The same turns and mirrors carry the whole set onto itself, and each row onto the other rows of its family. Which rows share a family with each named row? Give them in list order.
These 40 rows form 10 families of 4 rows each.
K_111: -18.6 -15.2  15.1  14.6 -10.6  -4.9  11.2  18.6  -1.5   2.3   9.7
K_485: -29.1   0.8  -3.0   3.8  11.0  11.8  -7.3  -4.9  12.6  21.4  -7.2
K_679: -28.4   0.5  13.6  21.2   5.0  -1.0  -0.6  22.6   6.0  19.2   5.4
K_84: -33.2  -1.7  17.8  10.2  -7.4  -0.8  -8.9  26.6 -11.4  13.9 -13.9
K_668: -13.8  -8.8  -4.3  14.5  -3.1  19.9 -20.7  -5.8  -4.3  11.8 -19.5
K_105: -26.9  -9.7   8.7  10.7   0.1  -5.2  17.1  19.0  -6.2  12.1   1.5
K_259: -31.9  -4.8  17.7  20.9 -19.8   7.0   3.9  13.5  -8.8   9.7   5.7
K_118: -34.0  -2.6   2.7  10.7   2.2  25.9   2.0   5.2   6.9  14.0  -4.2
K_884:   1.3  -5.8  13.2  -2.5 -10.4 -13.7 -16.0  -3.6  -1.7   2.2   1.1
K_850:   3.6 -13.6  17.3  14.2  -8.3  -7.0 -21.9   2.7   0.4   8.2 -16.3
K_255: -15.8  -5.1  18.6  -3.3  -6.1 -13.1 -15.4   8.9  -5.1   8.0 -24.0
K_211:   6.6  -8.5  25.2   0.9  -9.3  -6.0 -13.5  11.7  -4.2   5.5  -7.8
K_351:  -4.7 -15.0  -4.5  -3.3   8.8   2.2 -14.3  -3.1 -10.3   5.3  -6.6
K_877: -15.7  -7.0  24.0  17.8 -15.8 -11.5   6.1  14.6   3.9  12.9 -15.5
K_323: -20.9   1.9  19.2   9.0 -14.4 -12.2   4.2  17.0  -4.8   6.3  11.5
K_54: -19.3  -2.5  19.3  21.5  -2.3   5.4   6.5  21.1  -4.0  25.0   4.7
K_270:   1.2  -5.9   5.7  -0.9   1.7   7.2 -11.2 -14.2  -2.2  21.9 -13.6
K_928:  -1.3 -16.5  13.9   3.3  -0.6 -17.4  -1.2  13.1 -12.6   4.6  -3.1
K_264: -27.6  -3.0  23.5  19.0  -8.3   1.5   7.4  19.2   0.1  13.8   8.8
K_353: -37.1  -9.9   3.7  18.2   7.9  11.6 -18.1  15.9   0.4  13.7 -13.3
K_665:  -3.8  -7.9   4.5  -5.2  -1.7  12.9 -21.3 -17.0  -1.4   8.9  -5.8
K_944: -35.3  -1.1   3.9  19.5 -10.2  17.3   3.0   8.5  -0.6  17.4 -15.0
K_933:  -2.9  -9.1   0.8  -3.2   1.7  19.4 -19.7 -10.1  -1.1   6.5 -11.7
K_221:   4.3 -14.9  13.3   0.7 -11.2  -5.1  -7.2   6.8 -12.3  -4.3   2.6
K_366:  -4.3   6.3   2.6 -11.3  -1.0   0.1 -20.0  -4.4  -7.0  14.5 -11.4
K_241:  -9.2 -11.8  -6.1  -3.2  -4.3  14.2  -6.9 -12.1  -7.2  -1.5  -3.5
K_154: -31.3 -12.0  -4.0   8.9  -2.3  16.0  11.6  -0.8   2.8   6.1   4.5
K_127:  -6.5 -17.8   8.2   4.4  -5.5   4.9 -18.5 -17.6   5.5   6.8  -6.5
K_132: -37.8  -1.6   0.9  15.3  -1.4  13.7   1.3   6.6   1.5  10.2  10.9
K_262: -20.0 -13.9   4.9   1.7   9.2  -1.5 -25.1  -0.1   7.4  10.7 -23.3
K_742: -35.1  -7.5  -1.2  12.6   3.9  21.3  -3.5  -4.5   8.9  18.3   1.7
K_418:   3.0  -2.1  26.4   3.9  -8.4  -5.7  -5.3   9.4 -13.1  20.5  -7.3
K_511: -22.1  -8.1   1.3  17.7   9.5  19.9   2.3  -0.4   8.7  27.2  -4.6
K_646: -23.3  -6.0  25.1  15.2  -6.9   1.3   9.8  23.8   3.5  11.5   0.0
K_49:  -5.5   3.1  21.6   6.2  -6.9 -11.2 -14.3  22.7 -12.8  11.9   0.7
K_23: -28.1 -10.7  -9.6   4.0   9.8  14.9   4.6   3.2  -8.3  13.5  -2.0
K_780: -15.3  -6.0  -6.7   2.9   6.2  13.0 -19.0 -11.9   3.0   7.4   4.1
K_924:  -1.2  -4.6  27.7   2.3 -14.2 -12.0 -10.9   8.8  -9.4   5.7   0.3
K_549:  -7.8  -8.3  25.1   0.8 -22.1 -12.6  -3.5   1.0  -4.8   4.7  -4.4
K_346: -28.7 -12.7  -0.9  23.2  -1.3  24.1 -11.9  -4.5   2.7  10.5   1.8

Same family as K_23: K_105, K_351, K_928
Same family as K_418: K_54, K_270, K_511
Same family as K_111: K_221, K_241, K_154
Same family as K_646: K_118, K_211, K_933
Same family as K_353: K_84, K_255, K_262

